(in the rows, 128 means zero)
Rotation paths and how fast each direction turns (degrees per step)
Each turn is a multiple of 5 degrees from 10 to 175, or 0.
Each row of a path follows its step; steps can be skipped.
Path 1:
step 0: [128 145 128 127 124 138 123 122 128 125 131 141 137 108 131 149 130 137
 125 131 130 128 136 121 129 133 135 125 138 120 117 119 130 131 132 141
 123 107 138 134 126 127 114 130 131 134 125 110 127 119 116 124 123 131
 130 127 137 122 127 138 129 123 115 125 128]
step 3: [119 140 126 145 132 132 115 125 125 115 117 124 149 128 127 144 141 127
 130 126 123 138 142 128 129 121 133 124 131 119 121 128 137 120 131 144
 128 129 135 132 117 118 124 128 141 134 120 125 138 125 128 121 127 119
 131 123 145 128 128 139 129 122 129 132 121]
step 4: [120 131 117 124 134 136 127 118 134 121 114 136 140 122 127 138 132 129
 137 134 117 125 148 121 118 115 127 122 118 132 127 119 116 129 130 119
 122 123 123 132 123 126 125 135 144 127 154 129 132 122 129 123 123 126
 119 125 136 145 129 130 126 124 132 124 119]
step 6: [118 139 124 132 122 140 119 127 122 128 137 122 138 139 121 138 137 119
 139 131 124 136 147 134 121 135 128 126 116 129 128 125 128 110 139 126
 129 111 127 125 123 121 132 123 136 139 136 130 135 114 135 124 126 130
 144 121 143 137 128 127 135 135 118 126 124]
step 7: [128 135 126 134 135 141 137 126 138 109 138 126 133 120 129 124 116 127
 136 137 118 130 133 117 124 125 125 105 129 123 124 123 127 122 126 124
 123 122 117 133 126 128 122 128 138 127 138 117 133 114 129 130 109 140
 139 126 140 147 118 128 132 127 128 132 130]
step 8: [128 139 131 138 130 129 127 138 130 116 140 122 121 125 131 134 136 123
 139 124 120 124 120 128 124 142 118 123 130 133 136 127 126 117 136 145
 110 115 123 135 122 124 134 143 137 131 134 123 138 119 126 125 129 130
 121 126 131 140 127 131 143 122 122 123 106]
step 11: [133 132 124 128 125 132 121 130 112 128 142 127 140 130 111 133 138 136
 135 125 127 123 123 126 134 136 132 117 131 134 137 115 121 112 130 141
 126 130 128 129 126 133 123 137 145 115 135 116 119 127 127 120 120 130
 115 119 136 138 122 128 127 121 122 111 112]
step 13: [116 137 119 134 124 129 111 113 126 118 123 131 137 121 131 151 122 125
 135 121 124 125 131 113 117 125 127 132 144 137 126 117 123 120 135 128
 127 121 124 130 122 124 124 136 149 117 139 124 133 128 123 131 130 121
 134 122 132 132 130 133 118 125 129 114 127]
Directions:
[131 127 129 128 129 128 127 123 126 131 129 130 128 130 127 128 128 127
 129 130 128 126 131 132 128 127 127 128 124 130 127 129 125 125 127 124
 126 128 125 125 129 130 130 128 128 130 130 126 125 129 133 126 126 127
 125 127 130 127 125 128 129 127 131 126 129] | 145
[130 128 130 124 128 130 127 124 127 131 127 125 131 127 129 128 131 131
 124 127 128 127 126 130 128 129 128 126 131 127 128 128 128 127 128 129
 123 127 129 125 130 124 126 131 129 126 126 128 128 131 130 131 126 133
 127 128 127 126 130 130 126 127 129 126 128] | 35
Path 2:
step 0: [117 122 127 128 121 133 131 137 133 149 123 122 118 131 131 120 107 129
 140 121 125 124 123 120 116 139 121 124 123 137 134 135 128 141 127 121
 133 137 125 121 131 121 131 131 118 132 129 136 148 112 126 136 120 129
 117 127 132 137 129 136 114 120 131 119 137]
step 1: [143 135 133 130 127 126 127 113 125 146 143 129 116 131 130 134 124 137
 140 122 127 128 130 134 123 120 130 143 122 118 126 121 127 125 111 136
 127 121 146 124 128 137 140 142 130 118 134 138 137 123 124 131 146 111
 128 131 130 124 119 129 126 122 122 131 128]
step 2: [125 135 121 122 127 128 133 133 124 120 136 128 127 132 141 121 138 132
 129 122 118 144 126 129 145 131 134 121 128 131 135 148 134 134 126 141
 129 124 120 134 124 137 142 119 122 138 125 119 133 123 126 142 129 119
 118 133 144 124 126 112 138 114 122 143 135]
step 3: [121 122 131 119 119 140 136 124 121 129 129 142 123 123 126 123 121 126
 137 134 130 143 124 121 145 127 138 135 138 116 125 116 141 133 122 131
 124 113 125 125 117 128 135 123 138 133 134 122 119 133 139 106 123 143
 127 132 141 131 124 138 123 126 122 118 127]
step 4: [132 126 120 134 133 140 140 140 117 113 126 126 127 117 125 130 127 120
 121 133 119 117 126 127 122 120 133 116 126 137 119 130 128 130 121 136
 126 124 138 120 121 110 134 143 133 131 131 123 126 122 121 146 120 140
 122 122 131 143 117 145 140 128 121 130 121]
step 7: [124 136 132 120 137 127 122 119 104 130 142 133 137 127 121 118 136 123
 132 142 136 125 113 134 122 128 116 132 134 116 143 129 123 130 135 119
 119 127 123 125 138 131 128 120 124 147 124 137 114 128 129 133 113 132
 127 125 136 128 132 115 137 123 127 126 119]
step 9: [124 133 136 134 134 130 129 136 120 145 120 121 127 124 116 128 128 106
 136 121 145 130 133 117 132 116 139 121 121 124 138 139 121 133 141 121
 128 135 146 112 128 131 131 130 123 120 133 138 136 127 118 132 136 133
 144 128 124 129 127 133 132 129 127 142 129]
step 11: [126 129 127 134 132 117 138 129 115 113 141 132 119 135 132 126 120 129
 141 136 123 128 121 123 122 124 141 130 135 137 121 125 126 124 137 123
 131 133 129 146 117 125 131 102 124 127 137 141 132 141 125 108 138 126
 132 122 134 123 122 119 137 126 124 133 135]
Directions:
[125 126 128 128 129 126 131 133 128 125 128 130 128 123 128 126 129 128
 128 128 125 125 126 129 130 129 127 130 127 125 125 128 127 125 130 128
 126 127 127 129 125 128 127 127 128 128 129 124 125 125 125 126 132 125
 127 129 128 130 127 130 127 132 129 127 124] | 45
[130 133 131 126 130 126 128 125 129 124 129 128 126 127 130 129 129 130
 127 128 128 128 130 126 130 132 128 129 127 126 127 131 123 127 128 129
 128 126 130 126 123 132 128 124 127 131 126 128 128 129 129 127 127 126
 129 128 128 128 131 128 130 127 128 126 132] | 85
[127 131 130 127 125 129 127 127 129 125 130 128 129 129 126 126 124 127
 126 128 128 129 123 127 130 130 123 128 128 129 128 126 126 129 127 127
 127 130 127 129 127 129 128 130 129 130 129 127 131 130 127 126 127 133
 128 126 130 132 124 128 131 135 126 128 129] | 85
Path 3:
step 0: [131 130 125 132 119 123 133 129 109 133 122 126 126 138 131 127 133 103
 132 122 133 110 127 123 121 121 122 110 128 130 128 141 129 137 133 131
 136 137 128 139 126 136 111 143 133 127 144 123 128 122 138 135 125 114
 119 116 142 127 127 126 125 134 134 146 125]
step 2: [136 137 133 121 138 124 137 123 121 114 140 125 120 133 121 148 121 141
 132 128 132 121 122 137 129 135 141 129 131 133 121 132 145 139 140 128
 122 137 135 147 142 130 135 127 131 131 126 134 128 134 127 129 117 128
 122 129 111 130 134 105 133 121 115 129 120]
step 3: [112 116 122 130 118 133 128 121 128 130 117 127 121 130 128 128 130 134
 142 124 142 121 135 120 131 121 124 131 127 139 137 123 136 119 130 131
 133 109 133 121 153 128 124 134 123 118 132 124 148 139 129 124 121 125
 118 108 127 132 111 129 139 130 140 133 130]
step 5: [129 115 113 132 135 123 117 113 130 118 146 129 113 123 116 125 125 107
 137 132 112 122 127 128 124 126 125 124 125 138 134 136 123 133 119 136
 136 136 133 143 128 126 123 118 120 127 136 127 135 136 109 128 130 114
 142 128 117 128 140 123 128 129 124 126 119]
step 6: [134 126 133 142 126 116 142 135 128 145 133 149 122 131 125 121 131 134
 118 112 120 123 130 134 135 151 134 137 115 140 121 129 141 130 131 136
 112 125 120 125 138 127 124 123 129 133 128 142 135 128 131 126 123 123
 120 109 123 128 118 124 133 124 131 122 120]
step 9: [125 126 115 129 127 141 125 126 123 118 139 142 129 139 131 115 122 135
 127 117 135 125 131 133 130 122 133 127 135 144 125 150 123 146 129 146
 122 118 119 143 116 131 121 128 131 126 126 126 122 126 120 117 136 133
 121 116 119 144 135 128 130 111 121 126 121]
step 10: [121 133 143 122 124 110 125 125 122 121 135 128 120 131 146 142 130 128
 120 130 125 122 142 112 132 135 128 127 122 136 124 131 121 132 121 115
 124 126 127 136 141 125 135 126 114 121 127 146 132 137 120 119 126 113
 113 116 121 119 126 124 122 145 121 139 122]
step 11: [137 142 133 134 146 126 148 130 145 126 130 130 116 117 130 122 135 116
 138 128 126 121 130 136 124 125 121 130 128 130 122 132 125 135 140 123
 147 120 140 125 138 138 116 140 134 122 132 116 131 131 134 134 109 132
 118 115 137 128 117 128 132 119 134 127 122]
Directions:
[129 130 126 128 131 125 131 130 126 127 129 128 126 129 127 127 126 127
 129 129 131 130 129 132 128 130 125 127 132 129 129 128 130 125 128 129
 129 125 127 128 123 127 127 126 124 128 127 130 128 127 125 129 130 129
 132 128 126 127 134 126 132 126 128 128 129] | 100
Path 4:
step 0: [131 112 123 112 132 119 133 119 128 126 116 116 134 133 113 130 130 123
 119 137 126 135 132 141 130 129 127 120 127 134 128 141 139 120 136 135
 121 127 131 121 135 128 119 121 125 146 130 114 135 139 127 125 121 132
 129 124 126 133 121 131 132 124 122 124 128]
step 1: [135 123 124 119 123 135 113 125 118 136 121 127 124 123 129 130 123 121
 121 129 130 125 145 125 132 132 137 139 127 140 126 131 128 124 119 133
 136 140 136 121 127 124 126 139 133 144 130 123 138 130 142 129 124 133
 123 128 141 128 123 121 134 109 125 133 138]
step 3: [129 117 119 124 138 131 138 125 128 134 129 124 140 134 122 135 139 126
 136 127 116 134 128 128 148 126 129 125 118 134 132 125 138 124 136 149
 130 138 130 132 131 130 124 131 133 140 129 139 131 126 130 135 125 123
 132 114 131 130 118 134 130 125 122 110 128]
step 7: [129 124 123 118 139 123 126 136 123 132 132 127 143 138 131 146 137 122
 127 130 119 130 135 129 132 128 130 130 120 116 116 127 119 131 125 128
 132 128 117 114 127 116 126 133 141 135 124 118 122 133 127 122 132 138
 126 137 147 122 123 121 137 128 115 134 130]
step 8: [126 134 118 119 121 119 139 128 110 117 131 125 136 121 136 130 130 120
 135 132 132 122 124 124 135 126 121 136 129 122 122 134 137 140 130 143
 134 118 138 133 134 114 120 124 135 136 124 113 137 128 132 126 123 128
 122 140 130 128 122 135 140 124 135 122 133]
step 10: [129 120 137 115 137 120 129 134 131 141 122 131 141 129 135 126 149 129
 139 133 121 125 131 130 132 131 126 139 136 138 122 133 132 123 137 134
 132 126 124 126 127 122 133 131 120 134 134 115 134 125 135 114 131 141
 117 123 136 129 139 124 136 135 118 132 126]
step 11: [131 113 124 141 132 128 135 131 125 126 121 121 132 124 138 129 132 126
 129 138 134 116 128 137 126 127 122 126 127 136 130 121 141 130 131 135
 122 134 143 130 124 104 122 126 130 138 126 127 131 135 145 124 122 126
 130 137 141 123 132 129 143 130 123 121 132]
step 13: [129 120 128 115 135 121 121 132 121 142 122 138 132 119 125 136 124 122
 135 129 121 133 129 133 127 131 135 131 120 127 123 122 130 111 127 141
 127 127 133 135 134 130 124 125 119 140 115 128 138 120 130 120 128 134
 124 123 136 139 126 109 147 121 125 132 133]
Directions:
[128 129 126 130 126 129 125 128 124 129 131 126 132 126 129 126 126 129
 124 129 127 130 132 129 128 127 128 126 132 130 130 129 125 128 126 126
 131 128 126 127 128 125 128 129 131 127 129 129 127 127 127 131 129 128
 131 126 128 126 132 123 128 132 125 127 129] | 140
[126 126 133 127 130 127 125 129 130 127 131 130 128 128 130 129 131 130
 126 126 125 123 127 126 127 128 126 130 126 129 128 127 130 129 131 131
 128 129 128 127 124 127 131 130 129 130 126 129 126 128 130 130 131 126
 131 126 130 130 132 127 123 131 127 131 128] | 90
[127 128 128 128 128 131 129 125 129 133 127 127 128 133 127 132 128 127
 125 126 125 130 129 129 126 130 125 127 129 128 126 127 128 127 127 131
 126 126 127 125 134 129 129 128 126 127 129 126 131 123 129 127 131 130
 128 127 130 130 126 125 126 129 127 126 127] | 115
Path 5:
step 1: [136 124 135 115 125 131 132 127 137 125 126 119 125 126 141 107 136 141
 141 120 139 134 126 129 123 127 141 124 142 133 141 112 141 126 127 131
 119 117 112 137 140 120 125 127 126 124 118 124 133 127 139 129 123 140
 129 117 130 130 126 136 133 133 131 135 126]
step 2: [128 128 124 136 124 123 143 138 139 124 152 132 127 132 121 128 126 130
 128 128 118 121 118 127 116 122 125 131 133 146 140 131 117 126 132 125
 124 142 136 126 125 124 139 130 124 126 119 119 133 114 113 110 123 120
 135 110 136 121 134 123 123 127 132 120 130]
step 5: [119 121 122 129 121 140 118 134 142 116 130 126 138 137 131 126 126 125
 120 136 123 127 122 134 113 130 136 130 131 129 118 136 124 141 129 125
 131 133 122 116 139 128 118 121 121 137 113 138 134 119 132 115 132 136
 128 120 136 114 127 133 134 123 104 127 118]
step 6: [133 129 127 123 123 128 131 119 144 134 117 123 119 132 132 119 119 134
 119 117 116 122 120 127 139 142 125 120 129 131 145 135 130 139 127 117
 121 123 117 120 109 137 122 136 116 129 142 117 126 126 121 134 120 124
 122 114 130 131 121 141 135 130 138 128 123]
step 7: [135 120 127 132 129 124 113 129 129 130 137 128 117 128 117 136 137 125
 143 118 132 124 139 135 135 110 126 138 118 118 135 117 125 121 141 132
 115 132 127 120 140 128 118 134 135 127 127 121 126 136 134 116 126 121
 136 110 145 122 122 138 124 138 132 125 125]
step 8: [118 132 117 133 136 134 117 124 130 126 126 118 133 127 132 142 134 118
 117 136 116 128 117 118 124 136 127 132 136 133 116 131 130 113 121 127
 128 150 117 125 136 140 135 137 129 123 130 105 125 120 138 124 121 127
 123 133 128 117 128 115 138 126 128 123 131]
step 10: [125 122 129 113 127 135 135 136 131 121 150 123 110 128 130 132 117 134
 134 128 136 131 117 127 133 123 112 112 127 133 123 134 131 120 148 133
 143 114 131 118 137 130 124 130 121 130 123 115 133 122 122 121 128 125
 128 116 129 116 119 132 132 131 120 128 136]
step 11: [122 128 112 130 135 126 129 123 124 123 130 129 123 124 132 129 124 120
 132 124 116 132 128 129 120 133 116 129 118 130 133 132 122 124 105 114
 115 130 110 121 118 116 133 131 147 140 129 129 120 133 124 131 135 129
 113 113 141 117 125 129 130 120 118 131 134]
Directions:
[129 127 128 129 129 132 130 130 129 132 125 127 128 125 128 128 130 126
 127 127 126 125 130 131 127 126 129 132 129 131 132 129 129 128 131 129
 125 130 125 127 129 126 129 130 127 129 128 127 126 129 126 129 128 134
 129 125 128 129 128 125 127 133 131 131 128] | 65
Path 6:
step 0: [134 123 130 140 124 140 122 119 142 117 128 131 131 137 128 135 133 124
 135 150 132 136 144 116 115 132 111 128 144 121 135 126 133 134 124 123
 133 118 132 124 121 122 135 127 122 140 134 128 140 138 127 134 134 126
 122 116 118 137 117 131 123 152 139 129 113]
step 2: [123 128 134 122 141 136 109 126 138 132 116 131 137 133 133 127 137 122
 138 120 126 127 134 127 123 132 136 143 123 125 136 136 127 118 109 123
 130 129 144 125 116 125 118 128 121 133 153 131 130 124 122 138 131 134
 115 112 135 136 130 120 116 137 126 147 136]
step 7: [126 130 140 146 137 135 124 119 144 125 134 126 123 130 125 124 142 139
 137 131 126 121 134 109 120 128 131 110 128 137 139 141 133 130 120 141
 117 130 142 138 114 126 130 138 121 131 132 128 131 127 111 131 128 139
 119 125 127 143 113 113 128 135 133 130 137]
step 8: [129 115 137 133 128 120 122 121 125 115 112 136 149 143 134 128 133 114
 127 150 120 129 141 116 123 121 118 127 138 127 120 132 146 128 123 137
 124 120 125 130 133 119 132 126 141 125 117 127 141 133 115 128 125 133
 120 112 126 132 117 117 123 139 129 135 128]
step 9: [122 117 136 126 129 121 118 134 139 132 128 132 130 126 137 134 124 125
 132 131 124 134 147 123 132 133 138 136 142 128 140 127 122 121 126 138
 120 118 121 118 126 124 121 131 126 144 144 131 134 147 119 125 126 140
 138 120 130 145 117 131 128 156 116 132 118]
step 10: [114 127 134 140 127 138 121 126 142 123 122 131 147 128 119 134 135 132
 130 138 126 121 143 117 124 140 134 136 113 132 155 131 130 113 114 127
 130 122 139 133 116 133 128 130 121 128 136 132 138 126 117 140 133 131
 132 120 128 127 114 116 121 120 130 128 117]
step 11: [135 121 135 143 151 129 126 112 140 121 126 140 136 143 134 125 134 129
 133 144 116 129 127 128 120 130 131 125 140 119 127 127 125 123 121 131
 120 123 142 126 125 113 129 133 124 117 135 127 143 116 132 124 129 138
 121 110 143 142 115 128 127 132 134 138 132]
step 12: [130 123 139 115 117 132 121 117 131 130 124 135 125 127 142 125 134 119
 131 135 114 136 146 121 145 135 118 128 134 134 132 138 132 130 124 139
 122 129 140 117 122 114 135 138 122 130 134 131 139 138 120 123 129 138
 117 117 119 134 126 105 121 144 121 133 116]
Directions:
[129 132 127 130 128 126 127 129 125 130 130 127 130 129 131 131 128 129
 130 129 130 129 129 130 129 129 125 130 129 129 127 125 130 129 128 128
 122 127 132 129 132 126 129 131 129 130 126 129 127 129 127 126 126 128
 126 129 122 128 127 126 129 129 131 128 130] | 85
[130 127 129 129 130 126 124 129 125 127 127 130 129 134 126 131 126 126
 124 128 127 127 125 129 128 128 129 131 127 130 128 131 127 128 130 129
 126 128 126 129 133 126 126 126 126 128 129 123 128 128 125 126 128 128
 127 126 131 129 128 129 129 123 129 126 125] | 155
[125 129 128 130 126 130 132 128 128 130 128 129 127 128 131 128 127 129
 123 124 125 130 128 128 128 130 125 124 131 129 129 128 127 128 131 127
 127 129 125 125 130 126 128 132 124 129 130 126 128 131 129 129 128 128
 130 126 128 125 128 129 128 132 131 128 124] | 125
Path 7:
step 1: [126 139 105 137 131 121 117 125 133 123 121 136 128 134 145 121 119 117
 128 127 118 120 124 129 128 122 128 134 110 135 134 129 138 128 117 133
 123 123 132 145 128 133 131 151 128 127 114 126 121 121 129 121 131 118
 127 137 130 134 141 133 112 120 121 138 135]
step 3: [125 134 134 118 121 114 132 122 120 113 114 125 128 123 126 138 131 128
 113 125 135 131 149 135 119 115 136 121 128 130 134 123 140 121 137 138
 127 131 132 140 129 130 107 127 123 128 121 114 121 125 139 124 135 126
 130 130 124 131 118 132 145 121 111 140 123]
step 5: [125 146 131 132 134 121 122 129 129 131 128 124 125 142 133 131 118 111
 135 116 119 135 132 131 128 138 124 121 134 137 125 122 136 128 117 117
 112 130 112 129 132 126 129 122 131 137 121 131 115 101 128 131 144 124
 115 128 118 125 121 137 120 114 120 125 125]
step 6: [110 138 123 137 120 120 128 138 125 128 118 132 123 140 132 133 131 110
 141 125 110 132 131 121 129 124 123 127 124 143 127 134 145 118 140 128
 130 124 141 139 141 123 125 128 133 127 118 117 126 130 129 127 120 122
 120 119 128 127 121 138 130 135 150 114 131]
step 7: [118 131 117 141 129 137 149 119 134 129 125 120 109 127 131 136 137 122
 124 126 129 136 121 109 126 124 136 134 114 116 124 121 138 126 128 131
 119 127 142 138 138 124 118 134 129 134 122 119 140 112 131 125 123 141
 129 119 121 130 121 134 136 120 118 139 126]
step 8: [108 108 122 127 129 123 134 120 148 128 128 135 130 133 128 124 127 121
 125 129 129 128 125 137 117 116 128 139 141 138 127 114 142 135 141 130
 123 125 116 129 121 138 123 139 129 130 127 123 124 115 130 127 121 121
 127 106 136 126 119 120 139 118 119 137 125]
step 11: [135 137 115 135 115 126 130 141 121 130 126 118 140 123 134 146 139 122
 136 126 120 128 128 108 127 119 121 135 128 130 134 124 135 127 127 136
 114 136 129 142 117 145 138 133 138 138 124 131 133 117 125 117 135 120
 139 116 132 137 128 138 134 120 125 126 136]
step 12: [120 130 127 130 107 132 142 135 137 124 125 138 130 121 131 125 130 122
 128 123 126 121 119 122 129 117 104 126 126 129 117 128 130 133 130 119
 116 128 126 134 139 126 121 135 117 121 125 127 118 103 123 120 126 123
 135 123 119 128 125 112 138 146 118 129 142]
Directions:
[129 132 127 128 126 131 127 129 126 128 129 127 129 125 124 132 129 127
 128 127 127 130 131 126 130 130 126 132 133 129 127 129 126 127 130 126
 126 128 124 126 128 127 125 123 131 126 128 127 126 127 129 126 129 124
 129 130 127 132 129 128 128 128 128 128 130] | 55
